One turn or mirror swaps these rows in pairs. Which row does each one swap with?
Q216: [  0 -19  -8  26  38 -24  20  35  -5  24  -4  18  21 -39  26 -25 -23  27
  -1 -36 -10 -40 -11 -15  20  10]
Q48: [-10 -26  14 -57 -29 -10  14 -14  -8 -26  16 -24  48   9 -38 -28 -26   4
   9  19 -44  21  21  -7   8  12]
Q74: [ 12  17   3  45  17  42 -21   0  -5 -36   8  21 -22  17  26  19  44 -15
  -3  33  26  31 -21 -28 -24 -32]
Q917: [-13   5 -48 -10  31 -29  13  14 -21 -21   4  41  -6 -14  18  19  11   2
   0 -15  20 -45 -11 -51  26  50]
Q437: [  0 -57  -1 -53   4   1   0 -35  -5 -25   1 -29  38  19 -13 -37 -28  -2
  11  18 -48  20  -7   7   1   7]
Q225: [ -5  23 -48 -20  39 -20   6   4 -27 -31  -9  50 -12 -14  -9  15  15 -12
 -15   3  25 -36  -2 -47  18  50]
Q372: [ 36 -13  20 -30 -46   5  14 -45   3 -26  12 -31  25  29 -30 -28 -33 -15
  29  13 -42   4   6   0   4 -14]
Q58: [  2  36  14  54 -12  41 -14  13   0 -22   2  11 -30   5   3  19  47   1
  -7  15   9  19   5 -42 -39 -29]
Q13: [ 36   1  14  31  -8  33 -18  -8  -6 -31   9 -11 -24  13   7  26  16   2
  -1  57  34  11 -15  24 -39 -34]
Q38: [-16  11 -43 -20  27 -18  11  16 -32 -16   1  41   6 -26   8   9  -6  -8
 -12 -13  21 -53  -9 -42  39  40]
Q739: [ 28 -41  -4 -33 -14 -13 -10 -37   6 -40   5 -36   7  36 -28   8 -24  17
  16  51 -25  15   2  35 -10  -1]
Q41: [-13 -28 -18 -57  -9 -17  20 -31   6 -30  -8 -29  26   7 -23 -20 -35 -18
   0  23 -40   9  38 -12  23  26]
Q571: [ 42  42  14  38 -32  40  -8 -26   1 -28  12   7 -26  33  -7  20  24 -30
  15  20  13   3  -1 -26 -22 -35]
Q188: [-15 -29  -4  31  25  -9  30  36   7  21   0  -3  28 -22  37 -33 -24  33
   8 -31 -17 -36 -17  -4  22  -2]
Q3: [ -9 -46  -1 -50 -16 -16  12 -38   1 -19   6 -27  32  10 -15 -23 -43 -19
  13  32 -39   6  24  -1  13  20]
Q219: [  3  38  14  66   0  41  -7  24   0 -21   1 -11 -19  -5  31  12  35 -15
 -30   8  25  10  -9 -17  -9 -33]
Q692: [-12 -12 -11  36  38 -27  22  36   6  16 -11  13  -5 -23  33 -26 -19  24
   6 -42  -8 -44  -4 -21  29   6]
Q26: [ 16  36  20  67  10  34 -21   6  -7 -33   9   0 -34   4  22  19  37 -15
 -18  16  13   9 -19 -20 -20 -28]

Swapped with Q372: Q571
Swapped with Q917: Q216
Swapped with Q225: Q188

One turn or mirror swaps these rows in pairs. Which row does each one swap with?
Q11: [  7   4  45   0 -12 -18  18  25 -31  13 -13   5 -82  -5  35   7   7   2]
Q373: [ -5  31  61 -38  30  11  -3  29  -2 -22 -16 -33  34 -44   1  29  12  41]
Q968: [  1  13 -15 -19  24  35 -17 -26  17 -25   3 -33  58 -14 -14   6   3  -4]
Q23: [ 14 -18   8  -2  -5  -7  21 -10 -23  19 -12  14 -77  13  36 -10  14 -20]
Q278: [  0  24  37 -40  23  21  -6  23  13 -30 -11 -41  47 -45  -4  25   9  40]
Q201: [  5  12 -16 -23  22  33 -12 -44  13 -13   5 -15  64 -22   2   3  19  24]
Q371: [  8  -4  12   6  -5  -9  14  -8 -35  25  -6  35 -70   6  43 -10  14  -6]
Q487: [  5  22  17 -33  17  25 -10 -13  18 -28  -2 -46  58 -34  -9  20  16  33]
Q547: [  2  10  61 -13   1 -13  17  54 -27   2 -21  -2 -69 -22  31  14   3  15]
Q281: [ -4  22  77 -20  15 -13  12  50 -29   1 -22  -6 -46 -28  26  23   9  23]
Q597: [ 15   1 -22   9   2  21   9 -21 -20   7  -6  15 -63  15  63 -21 -15   5]
Q265: [ 13  12 -42 -12  20  50  -9 -45  13 -20   2 -19  30  -4  34 -14 -10  26]
Q280: [  5  -3  13  11  -2  -7  10  10 -30  13  -9  17 -74  15  28  -6  -3 -34]
Q223: [ 11  -1 -19 -32  20  34  -4 -44  21 -17  -2 -33  51 -14  -4   2  21  10]

Swapped with Q371: Q201
Swapped with Q280: Q968
Swapped with Q597: Q265

